Each row is where one point has got to under a steady rotation. How many ticks took it there?
The counts run from 0 to 1104.
[112 116 158 109 147 156  97 140 164 122 106 152 100 152 197 160 107 140
 125  94 102 132 138 143 132  98 103 132 141 158 120  68 164 177 174 133
 173 117 110 110 170 108 110 139 149 131 138 119 132 118 142]
498
[122 110 139  95 141 136 140 111 115 127 126  81 168 132 179 159 118 151
 134  76 137 157 174 162 124 100 134 180  97 203 101 125 165 146 143 107
 149 110 147 130  91 151 130 158 139 131 138 126 110 122 142]
848
[125  95 106 117 120 148 132 124 149 114 126  89 205 169 156 183  96 136
 123 105 114 142 177 171 122 134 143 197 116 189 117 114 158 141 120 123
 147 113 138 117 102 136 142 154 116 134 121 117 124 140 147]
362
[104 146 173 111 182 134 115 101 166 130 173 158 122 158 144 119 128 135
  99 116 114 179 119 166 154 137  96 138 154 161 131  98 147 154 189 122
 130 121 130 139 211 120 134 130 108 137 131 124 141 134  93]
985
[ 92 163 153 103 184 125  97  89 147 137 120 132 139 169 148 125 100 154
  85 119 119 165 146 147 166 130 123 116  93 132  95  78 142 143 165 122
 124 119 142 136 149  99  84 102 151 150 128 124 143  79 123]
787
[100 153 138 125 170 116 117  73 154 137 149 103 181 184 112 139 100 143
  72 141 117 173 147 156 165 184 135 157 108 143 109  87 139 122 142 121
  95 110 154 142 138 115 113 104 119 151 120 121 145 112 129]
380
[122 157 171  99 130 112  92 103 145 104 116 104 147 211 146 153 111 127
 126 118 130 115 158 147 127 155 149 182  98 144 110  86 162 192 164 132
 129 114 134 103 130 129 100 116 164 141 102 132 156  98 156]
779
[113 123 159 148 169 149 122 123 193  97 166 167 117 166 126 110 126 143
  89 136  82 155 112 148 140 151  91 135 169 157 127  95 125 152 175 163
 120 116  92 126 173 119 118 101 115 145 137 121 150 118 103]
104
[140  99 126 126 137 171 148 159 144 114 132  95 149 115 188 164 136 155
 146 111  90 143 145 172 114 102  91 178 136 210 145 101 155 130 144 144
 146 133 118 126 106 152 135 143 121 119 167 121 126 165 140]
743
[119 108 146  96 123 116 165 148 115 148 116 113 122 151 163 139 170 134
 165  73 110 149 156 164 126 125 117 150 120 198 136 141 164 142 202 129
 150 121 137 138 167 171 159 132 148 128 157 132 137 119 115]
921
[143  91 128 117 115 156 152 177 140  88 106 126 171 160 163 123 127 142
 162  87  84 145 160 158 120  78 122 134 113 202 134 138 140 129 160 172
 159 118 109 118  99 164 122 127 145 141 135 127 136  94 112]
434
[ 97  80 139 133 149 103 174 109 126 180 134 134 110 150 139 118 150 158
 111  91 108 165 163 138 141 160 134 122 121 173  98 150 140 117 171 157
 116 110 128 136 129 132 129 101 147 154 191 101 115  86 111]
228
[145 133 122 129 126 130 167 135 142 104 152  76 192 168 116 133 140 144
 146 143 100 146 149 166 129 175 114 193 111 195 142 131 138 122 149 154
 101 119 135 146  97 180 136 100 128 141 125 131 150 142 129]
846
[112 143 175 111 170 103 112  81 142 106 151 133 130 205 128 108 128 134
 107 134 115 150 145 147 151 170 138 138 106 121 111  99 127 162 155 155
 108 114 147 122 135 116  90  82 144 150 107 125 142  81 118]
391
[ 97 154 127 132 170 130 124 133 177 119  93 145 164 156 119 117  94 144
  74 109 113 178 141 142 152 110 110 125 121 171 105 110 143 130 189 139
 126 106  88 137 168 132 130 101 143 159 139 111 137  70 100]
208
[105 126 130 105 168 143 144 142 156 140 111 166 163 164 131 126 135 133
 111 107  83 180 143 163 168 121  91  99 118 151 154 103 141 124 178 147
 137 120 130 151 206 133 138 104 115 129 150 131 160 107  94]
907
[ 85  98 152 135 158  99 132  89 156 158 130 149 115 173 134 114 107 145
  72  86 126 168 156 134 142 145 149 125 139 169  77 132 147 148 172 143
 124 101 108 117 146 120 122 115 151 166 151  96 107  74 108]
698
[131 127 142 109 155 142 120 107 141 132 158  88 145 154 181 181 133 151
 143 142  91 130 148 164 132 169 106 180 117 152 144  65 158 149 130 127
 126 139 170 136 135 124 112 125 121 118 148 136 149 172 163]
169
[122 100 169 149 149 149 107 118 182  85 149 146 113 188 152 115 100 151
 103 135  81 129 132 140 121 143 124 144 166 152 114  89 128 173 145 182
 134 114  96  95 121 101  87 113 134 161 124 112 128  97 125]
491
[121 128 178 110 139 127 107 136 155 103 124 154 118 214 152 123 142 129
 145 124  78 121 138 147 137 145 121 115 122 121 135  88 137 176 168 181
 137 128 127 113 159 119  87  83 161 129 118 134 166  87 123]
11
[109 116 149 125 127 120 136 152 153 103  87 136 148 170 130 103 122 133
 113  91 108 141 149 136 130 104 138 122 108 186 102 137 136 150 184 167
 141 108  89 120 128 154 116  99 169 163 140 118 130  51 109]
611
[111 106 142  85 133 143  99 100 145 115 131 111 180 184 168 178  86 122
 117  88 134 155 168 168 132 120 148 177 121 168 111 104 160 168 127 107
 158 110 145 106 144 115 124 169 113 126  95 125 115 120 140]
279
[150 118 111 125 140 167 154 155 156  87 138 109 213 164 135 141 138 141
 156 144  73 152 147 175 146 139  98 157 105 173 164  98 131  98 134 161
 120 129 148 140 114 155 129 104 108 118 126 133 163 137 121]
350
[111 106 139 155 163 163 106 125 193  88 132 156 146 179 134 127  82 148
  84 139  75 147 141 138 139 130 113 123 153 145 113  79 121 151 132 171
 133 113  99 109 141  97  97 106 126 158 129 110 134  90 122]
99
[120 127 107 121 145 128 165 155 147 121  88 125 192 174 102 121 142 137
 125 125  82 164 149 155 153 139 106 127  89 177 144 118 142  95 169 164
 116 128 128 150 144 165 143  83 140 142 149 122 166  86 113]
527
[154 121 151 132 146 153 144 133 148 111 170  87 125 140 175 150 148 164
 162 154  81 125 137 163 112 154  95 186 137 177 150  94 139 138 144 161
 118 145 136 129  90 150 106 105 132 124 153 136 149 168 146]
1045
[119 104 172  94 140 138 103 108 150 105 166 141 123 207 164 158 125 124
 138 111 100 123 152 170 130 157 131 168 154 143 133  86 155 198 142 144
 154 126 145 104 181 108 117 141 117 122 105 135 143 129 139]
978
[114 110 114 125 137 115 167 139 148 134  89 128 172 194 105 124 140 142
 124 118  87 146 163 143 153 167 134 112  91 147 127 130 137 109 155 180
 110 116 132 142 123 150 124  73 151 152 154 115 158  73 115]
621
[107 102 140  91 159 145 117  69 145 114 157 125 202 177 147 151  96 132
 102 101 121 180 160 181 153 132 138 146 125 161 111 106 141 146 108 113
 132 111 160 123 141 117 117 151  85 124  97 119 123 122 111]
275
[104 123 116 122 167 133 121  88 144 160 130  75 176 131 157 168  88 164
  84 114 130 164 162 157 145 147 128 179 103 172 104  88 163 117 130 107
 113 107 143 135 104 120 124 136 129 138 161 113 117 131 155]
859
[101  87 121 118 155 106 177 119 117 191 125 119 138 158 136 163 158 153
 129 106  92 161 171 149 155 174 119 115 104 142 133 120 145  94 152 158
 107 126 160 153 146 129 129  94 137 130 189 116 143 109 122]
233
